Here are some points, one per row:
(-20, -10, -60, 40, 18, -7, 34, 5, 45, 1, 23, -14, 33, 33, -17, -30, 18, -14, 38,
 -18, 2, -7, -4, 9, -12, -28, 9, 16, 19, -11, -47, -10, -13, -34, -12, -8, 5, 23,
 -28, 3, -5, 26, 42)
(-26, 0, -25, -51, -19, 23, -36, 16, 10, 32, 12, -7, 7, -49, -19, 9, 24, -15, -22,
 -4, -36, 24, 39, 27, 35, 18, 9, -1, 41, -21, -60, 7, -45, 3, 3, 3, -51, -4,
 30, 14, 11, 4, -10)
(-32, 10, 10, 34, -62, 35, 6, -8, 1, -17, 20, 15, -26, 49, 2, -1, -5, -10, -28,
 -6, -3, -26, 11, 3, 24, 21, 34, 11, -6, 7, -22, 12, 6, -30, -33, 16, -20, -16,
 7, 93, 6, -14, -13)
(-34, 48, 4, 14, 18, 33, 14, 4, -31, 5, -4, 1, 2, 7, -16, 25, -15, 17, 5,
 3, -3, -64, 18, -1, -9, -37, -20, -20, -11, 32, -24, -12, -5, -6, 19, -14, -44, -3,
 -60, -29, 39, 47, -12)
(-26, 27, 32, -31, -53, 26, 1, -19, -9, -19, 27, -26, -10, -34, 27, 22, 43, 41, 43,
 27, -29, -2, 13, 4, 5, -4, 2, 37, -23, 15, 39, 1, -9, -14, -5, -19, 26, 27,
 -30, -51, -5, -61, 13)
(40, -19, -29, 24, -1, 15, 6, -36, -10, -9, 23, 21, -21, -29, -29, -20, 17, 24, 33,
 47, -2, 33, 33, 7, -27, 18, 19, 17, 3, -15, 36, 20, 52, 10, -2, -2, -30, -26,
 -18, -40, -4, 26, -80)
(9, -11, -27, 9, 12, 39, 45, 29, -23, 48, 30, -32, -19, 19, 45, 26, -30, -7, -2,
 -16, 26, 6, -13, 17, -17, -5, -36, 17, 10, -24, 11, -16, 8, -5, 8, 8, -17, 20,
 48, 25, 20, -26, -17)
(23, 3, 65, -10, 53, -29, 11, 16, -6, -14, -27, -34, 6, -12, -15, -6, 0, 24, 56,
 10, -3, -11, -20, 61, 40, 6, 3, 6, -52, -12, -6, 4, 11, -6, 1, -10, -30, -75,
 -4, 20, -18, -11, -11)
(-4, -27, 30, 11, 47, 19, 7, 0, -9, -9, -17, -11, -4, 0, 70, 23, 54, 16, -31,
 1, -21, 12, 16, -67, 28, -33, -20, -22, 6, -25, 24, 33, 17, -23, 19, -24, -11, -29,
 -14, 3, -12, 10, 19)
(-28, 20, 35, -5, -28, -28, -11, 8, -11, 63, 16, -1, 43, -23, -9, -12, -26, -21, -4,
 -27, -7, -12, -8, -49, 16, 6, 35, 20, 9, 19, 22, 16, 66, 7, -12, 0, 10, -14,
 51, -49, 21, 44, 37)
(1, -18, 20, -44, 4, 40, -39, 8, 2, -8, -7, 14, 15, 8, 42, -15, -14, -11, -26,
 29, 66, 5, -34, 13, -62, -23, 27, 7, -43, 2, -32, 3, -10, -22, 13, 14, -11, 16,
 6, 2, -5, 44, 11)
(-21, -13, -37, 29, 32, 8, -13, -4, -32, -8, -23, 37, 7, -18, 39, -43, -29, -3, 29,
 32, -9, 20, 16, -27, 16, -31, 16, 0, -29, -18, -40, -30, -2, 35, -22, -1, 9, 1,
 1, -19, 11, -58, -1)
(15, 30, -16, 22, -4, -14, -21, -10, -82, -7, -29, 24, 23, 6, 40, 21, 40, 23, 1,
 -46, 31, -24, 0, 14, -25, 30, -29, -12, 16, -8, -21, -10, -6, -15, -33, -19, 18, -25,
 8, -19, -10, 1, -9)
(4, -23, 65, 42, -52, 18, -13, 2, 63, 1, 20, 28, 4, -9, 18, -5, -15, -3, 22,
 -25, 4, 18, -56, 2, 7, -15, -30, -18, 12, -12, -50, -4, -11, 10, 16, -22, 9, -14,
 -2, -65, -5, 1, -37)
(30, 46, -4, 47, 8, 3, 10, -7, 14, 28, 19, -8, 25, -51, 14, 35, 26, 26, 23,
 18, 13, 32, -18, -21, -33, 1, 3, -41, -25, 31, 15, 11, -38, 12, -14, 37, 38, -28,
 -19, 65, 2, 2, 2)
(-27, -4, 26, 23, 65, 16, 29, 14, 8, -14, -19, -22, 1, 23, -23, 14, -3, -41, -51,
 -16, 3, 53, 16, 28, 5, -3, 24, 15, -10, 8, 37, -8, -45, -2, -19, 37, 4, 31,
 12, -68, -10, 14, -27)
(58, -13, 16, -15, 28, -33, 22, -19, -46, 8, 25, 10, 29, 1, -2, -3, -2, -28, -39,
 12, -43, -27, -24, -15, 13, 20, 12, 26, 20, 39, -73, -1, 9, 6, 27, 23, 0, -3,
 -11, -1, 13, -39, 13)
(-37, 17, 32, -19, 60, 1, 10, -2, 53, 4, 5, 20, -7, 9, -39, 8, -9, 24, -6,
 32, 1, -30, 13, -28, -71, 21, -27, -10, 21, -28, -11, -8, 3, 3, -12, 14, -11, -26,
 8, -19, -8, -44, 19)
(-24, -17, 39, -29, -21, -15, 13, -22, -56, 14, -2, 6, -9, 54, -41, 9, 38, 22, 35,
 24, -36, 23, -33, 20, -25, -30, 14, -39, 30, 4, 15, -1, 6, 23, -15, -22, 15, 10,
 -2, 2, -23, 4, 5)
(18, 32, -4, -22, -50, -28, 35, 4, -9, -13, -26, -13, -24, 34, 18, -34, -24, -14, 1,
 -3, -37, 61, 5, -41, -24, 23, -36, 5, -26, -23, -18, -17, -19, 6, 12, 20, -7, 1,
 -12, 2, 6, 62, 24)
(-13, 11, -4, -41, 5, -84, 15, -9, 29, -5, 20, 42, 1, -10, 37, 14, 2, -7, -9,
 10, 5, -55, -42, -15, 43, -4, 6, 12, 6, -28, 47, -9, -30, 21, -24, -2, -22, 17,
 1, 27, 6, 41, -7)
(-69, -18, -30, -21, 30, 17, -5, -24, 1, -15, -2, 9, 38, 3, -18, -20, 2, 3, 37,
 -9, 62, 30, -12, -7, 21, 17, -17, 12, 16, 7, 22, 4, 23, 24, 52, 42, 21, -7,
 -15, 48, -7, -10, -31)
(19, 9, 4, -33, 43, -19, -16, -1, 14, -6, 29, 1, -66, -3, -29, -8, -7, -8, -32,
 -19, 48, 19, 35, 21, 36, -9, -12, -4, -2, 17, -41, 9, 4, -9, -12, -35, 100, -5,
 16, 17, 26, 25, -1)
(27, 23, -20, 24, -29, 16, -27, -29, 31, 10, -42, -27, -34, 4, -44, 30, 52, 28, 11,
 28, 71, -13, -25, -17, 39, 8, 8, -3, -27, -18, -37, 8, 40, 13, 4, -3, -26, 22,
 -5, -35, -16, -31, 17)
(47, -27, 4, -10, -4, 28, -17, 27, -2, 23, -5, -10, 18, 12, -21, -8, -8, -3, -3,
 -12, -40, -46, 2, -31, 6, 41, 5, -12, -6, -24, 9, 14, -5, -11, -17, 14, 59, 64,
 -21, 7, 26, 5, -33)
(-9, -32, -66, -25, -58, 27, 14, 21, -10, -1, -17, -7, 6, 1, -6, -7, -21, -19, -32,
 14, 5, -6, -3, 39, 30, 4, -11, -10, 15, 10, 54, -19, -18, -13, 13, 25, 48, -84,
 -19, -33, -6, 8, 19)
(-7, 10, -24, 28, 3, -59, -61, 2, -21, -14, 11, -36, -51, 18, 38, 13, -13, 37, 33,
 22, -19, -26, 3, -6, -4, 13, 7, -7, 12, 23, -11, 27, -14, 13, 11, 17, -8, -3,
 7, -41, -68, 2, -6)
(14, -30, 34, 25, -47, -106, 6, 26, -9, -13, -10, -9, 13, -10, -25, -6,
 -20, -21, -17, 13, 79, 26, 47, -5, -26, -16, 2, 1, 38, -10, 26, -14,
 -11, -16, 31, -9, -22, 15, -27, 15, 24, -40, -4)
(-33, -4, -49, 0, 4, -50, 3, -12, 12, -14, -11, 3, 9, -22, -19, -13, -9, 15, -27,
 -34, -68, 12, -33, 23, -10, 21, 0, -11, -42, 6, 17, 20, -1, -36, 19, -36, 0, 33,
 49, 9, 27, -19, -9)
(42, 10, 23, 35, 26, 42, -52, -2, 4, 0, 16, 21, -12, 5, 4, -39, -13, -10, -6,
 2, -19, 4, -3, 53, 39, 26, -12, -12, 33, 0, 77, -4, 0, 0, 14, 5, -46, 43,
 8, 8, 17, 10, 60)
(-9, -15, -5, -15, -30, 10, 68, 16, 31, -16, -43, -9, 0, -28, 41, 4, -19, -20, -3,
 1, 4, -8, 55, 61, -14, 13, 2, -18, 9, 22, -22, 20, 32, 30, -1, -2, 16, 63,
 17, 20, -30, 6, 13)
(28, 1, -6, -5, 3, 63, 16, 6, -22, -57, -10, -6, 17, -6, -58, -1, -49, -14, 9,
 2, 18, -2, 4, -78, -4, -15, 2, 18, 19, -2, 16, -11, -17, 4, 1, -46, 8, -13,
 38, 34, -34, 13, 6)
(16, 8, -17, 16, -1, -8, -57, -3, 29, -4, -1, 11, 4, -3, -6, 29, 3, -24, -26,
 -35, -72, -18, 5, 30, -41, -44, 7, 26, -20, -39, 21, -16, 23, 22, 9, 5, 36, -15,
 -11, 41, 8, -3, 15)
(28, -26, -14, -45, 3, -1, 3, 6, 42, 26, -1, 9, -18, 20, 4, -11, 12, -11, -10,
 -58, 10, -2, -4, -23, 0, -10, 2, -5, -13, 75, 29, -18, 0, 0, -42, -8, -67, 6,
 -10, 14, 3, -37, -8)
There is one direction along which these points spread out most. How many in every 100 of the points above lie lower along it than each point below? Round to a whole number. More than half of the points above lie lower than the first one.
(-27, -4, 26, 23, 65, 16, 29, 14, 8, -14, -19, -22, 1, 23, -23, 14, -3, -41, -51,
 -16, 3, 53, 16, 28, 5, -3, 24, 15, -10, 8, 37, -8, -45, -2, -19, 37, 4, 31,
 12, -68, -10, 14, -27) --> 71
(-13, 11, -4, -41, 5, -84, 15, -9, 29, -5, 20, 42, 1, -10, 37, 14, 2, -7, -9,
 10, 5, -55, -42, -15, 43, -4, 6, 12, 6, -28, 47, -9, -30, 21, -24, -2, -22, 17,
 1, 27, 6, 41, -7) --> 59
(-34, 48, 4, 14, 18, 33, 14, 4, -31, 5, -4, 1, 2, 7, -16, 25, -15, 17, 5,
 3, -3, -64, 18, -1, -9, -37, -20, -20, -11, 32, -24, -12, -5, -6, 19, -14, -44, -3,
 -60, -29, 39, 47, -12) --> 26
(-26, 27, 32, -31, -53, 26, 1, -19, -9, -19, 27, -26, -10, -34, 27, 22, 43, 41, 43,
 27, -29, -2, 13, 4, 5, -4, 2, 37, -23, 15, 39, 1, -9, -14, -5, -19, 26, 27,
 -30, -51, -5, -61, 13) --> 3
(-4, -27, 30, 11, 47, 19, 7, 0, -9, -9, -17, -11, -4, 0, 70, 23, 54, 16, -31,
 1, -21, 12, 16, -67, 28, -33, -20, -22, 6, -25, 24, 33, 17, -23, 19, -24, -11, -29,
 -14, 3, -12, 10, 19) --> 24
(-7, 10, -24, 28, 3, -59, -61, 2, -21, -14, 11, -36, -51, 18, 38, 13, -13, 37, 33,
 22, -19, -26, 3, -6, -4, 13, 7, -7, 12, 23, -11, 27, -14, 13, 11, 17, -8, -3,
 7, -41, -68, 2, -6) --> 6
(42, 10, 23, 35, 26, 42, -52, -2, 4, 0, 16, 21, -12, 5, 4, -39, -13, -10, -6,
 2, -19, 4, -3, 53, 39, 26, -12, -12, 33, 0, 77, -4, 0, 0, 14, 5, -46, 43,
 8, 8, 17, 10, 60) --> 65
(-21, -13, -37, 29, 32, 8, -13, -4, -32, -8, -23, 37, 7, -18, 39, -43, -29, -3, 29,
 32, -9, 20, 16, -27, 16, -31, 16, 0, -29, -18, -40, -30, -2, 35, -22, -1, 9, 1,
 1, -19, 11, -58, -1) --> 35
(19, 9, 4, -33, 43, -19, -16, -1, 14, -6, 29, 1, -66, -3, -29, -8, -7, -8, -32,
 -19, 48, 19, 35, 21, 36, -9, -12, -4, -2, 17, -41, 9, 4, -9, -12, -35, 100, -5,
 16, 17, 26, 25, -1) --> 88
(-69, -18, -30, -21, 30, 17, -5, -24, 1, -15, -2, 9, 38, 3, -18, -20, 2, 3, 37,
 -9, 62, 30, -12, -7, 21, 17, -17, 12, 16, 7, 22, 4, 23, 24, 52, 42, 21, -7,
 -15, 48, -7, -10, -31) --> 38
(-26, 0, -25, -51, -19, 23, -36, 16, 10, 32, 12, -7, 7, -49, -19, 9, 24, -15, -22,
 -4, -36, 24, 39, 27, 35, 18, 9, -1, 41, -21, -60, 7, -45, 3, 3, 3, -51, -4,
 30, 14, 11, 4, -10) --> 91
(58, -13, 16, -15, 28, -33, 22, -19, -46, 8, 25, 10, 29, 1, -2, -3, -2, -28, -39,
 12, -43, -27, -24, -15, 13, 20, 12, 26, 20, 39, -73, -1, 9, 6, 27, 23, 0, -3,
 -11, -1, 13, -39, 13) --> 47
